In the data rows, 500 means zero.
Here are some points, each followed by its number:
tensor([344, 448, 382, 548, 731, 378, 559, 563, 555, 484, 323, 520]) 0
tensor([397, 416, 427, 522, 622, 369, 378, 543, 499, 547, 462, 428]) 1
tensor([422, 495, 397, 583, 381, 528, 734, 618, 613, 537, 416, 475]) 2
tensor([596, 531, 437, 490, 481, 554, 407, 451, 505, 432, 557, 508]) 3
tensor([585, 568, 632, 314, 365, 525, 593, 323, 521, 254, 570, 579]) 4
tensor([540, 443, 387, 546, 414, 489, 559, 472, 459, 446, 554, 547]) 5
tensor([487, 613, 451, 461, 418, 455, 551, 449, 405, 498, 560, 548]) 6
tensor([534, 590, 275, 505, 480, 541, 544, 434, 501, 527, 531, 404]) 7
tensor([795, 448, 266, 570, 664, 426, 489, 455, 300, 381, 702, 764]) 8
tensor([504, 384, 586, 494, 478, 476, 590, 571, 456, 518, 496, 517]) 9
tensor([445, 693, 759, 273, 578, 548, 286, 581, 353, 566, 448, 467]) 10
tensor([355, 429, 583, 461, 541, 484, 495, 551, 605, 504, 448, 479]) 11
tensor([437, 519, 475, 599, 452, 364, 608, 434, 428, 287, 554, 612]) 12
tensor([684, 518, 483, 164, 505, 369, 301, 615, 360, 201, 775, 445]) 13
tensor([448, 506, 531, 489, 588, 375, 426, 411, 413, 519, 519, 577]) 14
tensor([207, 553, 684, 533, 549, 394, 678, 448, 491, 424, 312, 610]) 15
tensor([433, 474, 542, 588, 525, 528, 452, 406, 540, 600, 468, 487]) 16
tensor([524, 684, 408, 371, 201, 690, 627, 634, 546, 598, 468, 388]) 17
tensor([825, 313, 321, 359, 761, 695, 161, 942, 760, 476, 693, 223]) 18
tensor([192, 417, 590, 623, 569, 266, 543, 476, 386, 579, 328, 468]) 19
tensor([794, 493, 241, 550, 425, 491, 536, 366, 511, 421, 648, 370]) 20
tensor([672, 495, 397, 523, 529, 495, 474, 414, 505, 438, 559, 439]) 21
tensor([566, 495, 180, 512, 399, 573, 662, 536, 575, 431, 369, 300]) 22
tensor([386, 366, 623, 511, 642, 484, 234, 498, 590, 524, 438, 306]) 23
tensor([250, 542, 644, 547, 539, 408, 699, 362, 568, 433, 359, 535]) 24
New points follow, each followed by the numbers of its three nearest points above by angle, nearest first.
tensor([632, 603, 587, 255, 131, 520, 623, 259, 573, 220, 603, 638]) 4 6 12
tensor([593, 633,  48, 522, 487, 588, 567, 454, 550, 569, 498, 369]) 7 22 20
tensor([533,   0, 912, 507, 434, 419, 901, 625, 345, 512, 468, 512]) 9 19 15
tensor([458, 733, 442, 413, 358, 357, 610, 440, 292, 538, 592, 606]) 6 12 14
tensor([530, 999, 366, 321, 231, 736, 681, 494, 630, 720, 687, 383]) 17 7 6
tensor([470, 356, 912, 730, 653, 325, 229, 483,  15, 884, 628, 856]) 14 19 16
tensor([662, 492, 502, 530, 311, 761, 532, 520, 715, 628, 622, 477]) 17 20 18
tensor([302, 334, 449, 532, 783, 394, 617, 562, 517, 450, 257, 545]) 0 19 15
tensor([514, 457, 380, 441, 501, 487, 331, 716, 488, 422, 461, 479]) 18 13 1
tensor([540, 540, 601, 407, 548, 512, 386, 630, 458, 592, 587, 574]) 10 13 18
tensor([411, 240, 637, 699, 869, 512, 447, 380, 599, 849, 319, 468]) 16 23 1
tensor([511, 484, 485, 712, 499, 391, 717, 360, 370, 206, 562, 698]) 12 5 8
tensor([604, 497, 453, 467, 563, 514, 258, 441, 405, 545, 605, 522]) 3 8 13
tensor([549, 519, 494, 517, 385, 626, 531, 491, 629, 598, 563, 495]) 17 2 7
tensor([580, 416, 364, 550, 571, 522, 574, 564, 527, 457, 493, 363]) 22 20 18
tensor([642, 523, 497, 471, 297, 760, 597, 500, 639, 603, 585, 475]) 17 2 20
tensor([607, 587, 231, 660, 507, 420, 439, 341, 598, 742, 574, 918]) 8 5 14
tensor([520, 178, 743, 480, 487, 469, 665, 612, 469, 526, 496, 495]) 9 11 19
tensor([391, 419, 462, 542, 614, 420, 389, 547, 490, 549, 430, 441]) 1 23 0
tensor([468, 515, 611, 532, 516, 473, 382, 434, 486, 447, 464, 413]) 23 10 16
tensor([484, 466, 637, 592, 534, 413, 394, 484, 280, 635, 558, 642]) 14 19 10
tensor([860, 400, 225, 424, 676, 688, 161, 824, 794, 442, 658, 200]) 18 3 21
tensor([443, 611, 479, 496, 475, 460, 498, 406, 455, 498, 532, 634]) 6 14 12
tensor([570, 479, 481, 511, 406, 618, 516, 497, 597, 565, 563, 516]) 17 20 3
tensor([444, 380, 532, 595, 656, 508, 476, 434, 521, 607, 428, 491]) 16 23 1
